Here is a table of points, one per row:
[ -1 -11  -1  21  15  21 -37   3  30   9   8 -24  -3   3 -21  12 -16  34
  34  -9   6  13  28  16  27  29  34  12  15  24   4 -32 -22  40 -34  53
   7]
[ 19   4  47  32 -16 -30 -53  -3  19  -6 -20  -1  11  13   1  -5  31   2
  25 -27  20 -10   1 -16  13  -2 -36 -40 -18 -31  -9  -6 -41 -40 -65   0
 -22]
[-39  -6  24  31  29  -6  -8   7  34  -9 -26   9 -74  32  12  21   5  -8
  -9  19  -1 -13  19  38 -23 -49  21 -10 -23  20  10  11  -2 -21  20 -13
 -22]
[ 44  45   3  34   8  -3  -3   6 -28 -18  29 -35   2 -20 -18  24 -10   5
  17   8   2 -23 -27  31   4   4  -6  29 -39  -2 -11   2  23 -10  46  -8
   1]
[ 35  -2 -21  18 -20 -63  -4  61 -33   2   4   1  11 -19  -2 -19   6   1
   7  -7 -10 -11  20  12  -4 -43   5  11  37  26 -16 -44  38 -12  -8   9
  41]
[-30  -6   3  27 -16   0 -59  27 -41  -9  37  35  16   1 -11 -13  29 -24
  24 -56 -11  17  27  -6 -42  -9 -34  23  16  23  33  47  24 -24  -1  20
  -3]
[ -3 -25 -72  10 -20  36  27 -11 -50  19 -14  14  -2  43  20  16 -25  34
 -24   2 -19  -4  10  31 -12   4 -18   4  -2 -13  14 -22 -27 -72   6  -8
 -29]
[  4 -16  23 -22  -5 -17   5 -10 -11 -28  43 -10  -3 -38  35   0   0  26
   1  27   0 -13  -7  22 -17 -18 -44 -30  14 -30  23  -2 -26  43 -14  10
 -13]
[ 12 -40  30 -12  39  -3  10 -43  10 -15  10 -21  39   5  21  11  24  12
  -5 -35  -6  -5  -2  -7 -11  16  53  23  -3   0  17  11   2 -15 -15 -11
  28]
[ 10  21 -55 -23  -9  16   1   1  26  55  43 -43 -41  35   7  -5  52  -7
 -19 -36  20  16 -49 -10  -8 -16 -32  -4   4  24  31 -17  29 -19  22  19
  24]
[ 13   0  30   0 -37  20   8   6   4   0  12  12  26  11  49  52 -33  -3
   2  -7 -13  53   5  -1   9   1   6 -33   0 -26  -4  -1  14  30  42 -41
  -7]
[  7  -1  18  -5 -28   3  -1  -2  13 -16 -14 -46  35  22 -11  -6  -1 -13
   2 -68   1  -4   3  22  -1  22 -25  -9 -40  16 -31 -10  -3  27  24 -22
 -21]
[-31  21  31  -2  28  13   9 -29  -9  -6 -20 -41   5  22   8  10  24  26
   2 -11   3  10   8   9   5  21   8   0  17 -18 -16  24  17   1 -22  11
  49]
[-23  31 -28  30 -26  16   5  19  23 -32  23  44  36  28  26 -13   8 -41
 -35   6 -12 -49 -40 -19   0 -29   4  -7  18  -6  21 -26  30   1   7  48
  30]
[-27 -16  14  10  25  -2  12  29  38  51 -13 -29  40 -41  20 -37   6   0
 -24  28  15  10 -18  19  28  12  11 -11  16 -34  -5  12 -13 -56  -9 -17
  -7]
[  8 -37 -16  -8  13  39  46  81 -52 -38 -15 -21 -21  -4 -19  14  15 -21
 -21 -24  31 -13 -22 -18   0   7  36   7 -18 -16  16  41 -35  47 -55  -6
 -16]
[ -7  48 -21 -24   7  57  42   3  20  36  -3  38  25 -47  -8  46  -9  14
  42 -25 -16 -12  12 -12 -48  14   5 -40   9   9   6   7 -13 -10   0 -10
   1]
[ 28  29  24  18 -30  -2  -1  36 -20 -25   9   7  -5 -34 -16  27   4  34
 -19  17  20 -17  -2  -9  42  21   6  16  -1  36   0 -22   8 -35  24 -34
  18]
[-32   0  -5 -45  -5 -13 -16 -30   0 -16  -6   3  14 -28  26  -5 -33  22
 -16  19  45 -37  10   1   8  -7 -14   3  -6 -33  27  -2  22  33   7   5
 -24]
[ 29 -12  30 -18 -18  21  -8   2  -8  10 -39  62 -68  13 -35 -25  55 -29
 -34  53 -74   1  -1  40   4  22  44 -12 -27 -23  15 -35  38   7 -11 -11
 -35]
[  0 -35  20  -4  30   3  -6 -31  26  -1  19  -4 -16  -7 -37   3 -14 -41
  40 -24   7  19  25 -18  40 -36  12  22  -4 -26 -43 -35 -16 -33 -29  44
  -3]
[-34  11 -11   5   3 -29  29   6  19   5  11  21  -5   0   0  -2  26   4
  12 -36   3  -4  44  -1   0  45   3  20  -7  -5 -28   5 -39  53  43   2
   2]
[ -6  -5  -7   9  16  34 -67 -21  -9  17 -36   0   0   5 -17  17   4  16
 -28  30 -25 -14   2  29 -28 -18 -24  33  25  12 -22 -29 -20  27  -4 -39
  15]
[ 43 -10   5 -11  35  44 -21  16  37   8 -26  13 -34  -4 -23 -18 -15  23
 -60  10  -3   1  43   4 -26 -22   4 -11 -11  17   6   8   0 -23  10  10
 -13]
[-24 -16   2   3  20 -27  -7  10  47   0  -7 -15   9  15  12 -10 -18  -6
  21  24  -3 -20 -11  15  30  28  -1 -42  12  24  17  36   2 -35 -30 -21
  -7]
[ 15  -5 -23   3  -1  16  -2  14 -13  -5  -9 -35  -9  23  18 -10  49 -39
  58  50 -15  -8  19 -59   7 -12  22  13  -6  12 -37  15   3   6   7   2
 -49]
[-10   4  11 -36  -6 -13 -24 -12 -21 -17  28  19   4 -14   9   7 -16  13
  -8  29  63 -28  12   0  -6  16 -25 -18  23 -26  17   9  12  26  -6  -8
 -19]
[ -7  -4   8 -23 -25 -26   1 -23 -20 -37 -10  -6   3 -30  11   0 -10  12
   9  26  61   1   2  33 -32   9  -7 -32  30  -3  13   1   2  19  -4  10
 -24]
[ -3 -25  26 -15  50 -17   7  23 -27  12 -16  34   5  15  -6  11 -17 -41
 -31  16  -1  28 -22   4  -8  76 -23 -28 -36  -8 -12 -34  -8  -2  17  29
  -4]
[ 13   9 -40 -17   1  28  -7 -12 -22 -13 -24 -16   6 -19 -26 -20  50 -31
 -14  46  -4  22  27 -36  48 -33  20  -9 -32  32  -9  12 -34  -2   9  17
   4]
[ 14  14   6  10  -6 -19  30 -23  20  17 -22 -19  -2   7 -21   2 -36 -58
  16  -4  -8  21  36 -46  -9  13  -5  10  16 -47  35   2  -6  16  33 -13
  25]
[-18  -8 -28  14  29   7 -35 -27   6  10 -30  11 -10 -15 -32  29  33  35
   9   2  -6 -14 -13  -2 -16 -25 -18  10   6   8   5 -36  -5  27  -5 -58
 -25]
[ 44 -29 -41  60  41 -14 -11 -30  -2   8  12  16  -1 -18  -8 -37   9  24
  37   6   9  39   0  -1  46 -23  21  11 -22  14 -40  -3   5  35  23  24
  26]
[-23 -14 -13  -7 -12 -26  -9   7  54 -28  10  -8   6 -15  -1 -19 -14 -10
  11  20 -23  12 -23  30  14  14 -22 -19   0 -13  -8  57 -17 -22 -40 -31
   9]
[ -2 -18   0 -21 -13 -38 -31   8   2  52 -28 -12  -1 -33  15  45 -31 -15
   4 -22   2  11 -22  -9  -9  12  23 -17 -37 -26 -23  20 -28  -1 -11  40
   5]
[-12 -42  41  -5 -34  25  67 -19   6  -9 -32  33  32 -17   2  34 -10  40
  -8   0  -9  -9  -6   9  18   3 -41   8   8  15  10  34  50   7  11  13
  -5]
[  2  17 -22 -11  26 -22  33 -38  12  -7  21 -24  23   1  -1  17  -6  -8
 -53 -10 -32  24  38 -13  -1   8  21  27  16 -23 -23  28  34 -21 -52   3
  -4]
[ 42  38  -1  -7  -8 -14  18  12  27  42  21  40   1  48 -10 -29  -2   0
  51  17  39  49 -24  12   0 -41   8  67 -37  38  -9  -8   1  31 -14   0
  44]
[-30  27 -20  37 -30   0   1  11  25 -29  17  25  -8  -1  19 -34   9  -7
 -27  -3   4  19 -64 -51 -29   2  11  20  23  21  15 -35  36  -6   4  27
  10]
[ 22  26  17 -10  -5 -11  -4  48 -21 -21   5 -21 -13 -25  26  13  -8  39
   3  19 -20 -15   5 -15  24   8 -21  17 -32  30   4 -26  26 -15  19 -17
  21]
[-18  20  42  -2 -14 -32  27 -29 -33  41  36 -44  22  35 -39 -37 -24  22
 -29  -6  -5   9  15 -19  -7 -38  40 -20 -26  16  -5   3   1  27 -19   1
 -21]
[ 30  17   7   0   6 -26  35 -41   9  23   9   6 -15   9  -8  19 -28 -56
 -16  -8 -12  -4  16 -40   7  19 -12  -3  36   3 -20  26 -36  15  19  -6
   5]
[-15  46  11 -12   3   6  -2 -12 -45 -21  -4  37 -10 -24  47 -52 -26 -26
   5 -59  -8 -16 -39  15  11 -13   7  12  52  12  33   3   9   2 -10  11
 -18]
[-26 -47 -49  14 -35  47  14 -25 -39  14  11  11 -41  26  15 -12 -29   2
  11   8 -11 -37   5  18 -44  12 -17 -15 -18 -10 -13 -19 -13 -55   2 -45
  25]
[-15   5   0 -46  -2   3 -11  34  -3 -27  -2 -17  10  41 -30 -21  -7  45
  36  -6  -3   1 -39  -3  -2  -3   0  11  53 -15  14  31 -20   8  63   9
   0]
There is one direction along which these points spread out most. Take the direction at right angles to it along which they spread out most. Go by this last direction. Where along it does each point below lie, from 0 to 99? The average is 50, and the first point in the table lies past the average. One standard deviation of the points above along it is 16.
[ 43 -10   5 -11  35  44 -21  16  37   8 -26  13 -34  -4 -23 -18 -15  23
 -60  10  -3   1  43   4 -26 -22   4 -11 -11  17   6   8   0 -23  10  10
 -13] 46
[-18  20  42  -2 -14 -32  27 -29 -33  41  36 -44  22  35 -39 -37 -24  22
 -29  -6  -5   9  15 -19  -7 -38  40 -20 -26  16  -5   3   1  27 -19   1
 -21] 66
[ 29 -12  30 -18 -18  21  -8   2  -8  10 -39  62 -68  13 -35 -25  55 -29
 -34  53 -74   1  -1  40   4  22  44 -12 -27 -23  15 -35  38   7 -11 -11
 -35] 34
[-34  11 -11   5   3 -29  29   6  19   5  11  21  -5   0   0  -2  26   4
  12 -36   3  -4  44  -1   0  45   3  20  -7  -5 -28   5 -39  53  43   2
   2] 63
[  0 -35  20  -4  30   3  -6 -31  26  -1  19  -4 -16  -7 -37   3 -14 -41
  40 -24   7  19  25 -18  40 -36  12  22  -4 -26 -43 -35 -16 -33 -29  44
  -3] 79
[ 10  21 -55 -23  -9  16   1   1  26  55  43 -43 -41  35   7  -5  52  -7
 -19 -36  20  16 -49 -10  -8 -16 -32  -4   4  24  31 -17  29 -19  22  19
  24] 26
[ 30  17   7   0   6 -26  35 -41   9  23   9   6 -15   9  -8  19 -28 -56
 -16  -8 -12  -4  16 -40   7  19 -12  -3  36   3 -20  26 -36  15  19  -6
   5] 69
[ -1 -11  -1  21  15  21 -37   3  30   9   8 -24  -3   3 -21  12 -16  34
  34  -9   6  13  28  16  27  29  34  12  15  24   4 -32 -22  40 -34  53
   7] 67
[-15   5   0 -46  -2   3 -11  34  -3 -27  -2 -17  10  41 -30 -21  -7  45
  36  -6  -3   1 -39  -3  -2  -3   0  11  53 -15  14  31 -20   8  63   9
   0] 42
[ -7  -4   8 -23 -25 -26   1 -23 -20 -37 -10  -6   3 -30  11   0 -10  12
   9  26  61   1   2  33 -32   9  -7 -32  30  -3  13   1   2  19  -4  10
 -24] 51
[-31  21  31  -2  28  13   9 -29  -9  -6 -20 -41   5  22   8  10  24  26
   2 -11   3  10   8   9   5  21   8   0  17 -18 -16  24  17   1 -22  11
  49] 65
[-10   4  11 -36  -6 -13 -24 -12 -21 -17  28  19   4 -14   9   7 -16  13
  -8  29  63 -28  12   0  -6  16 -25 -18  23 -26  17   9  12  26  -6  -8
 -19] 49
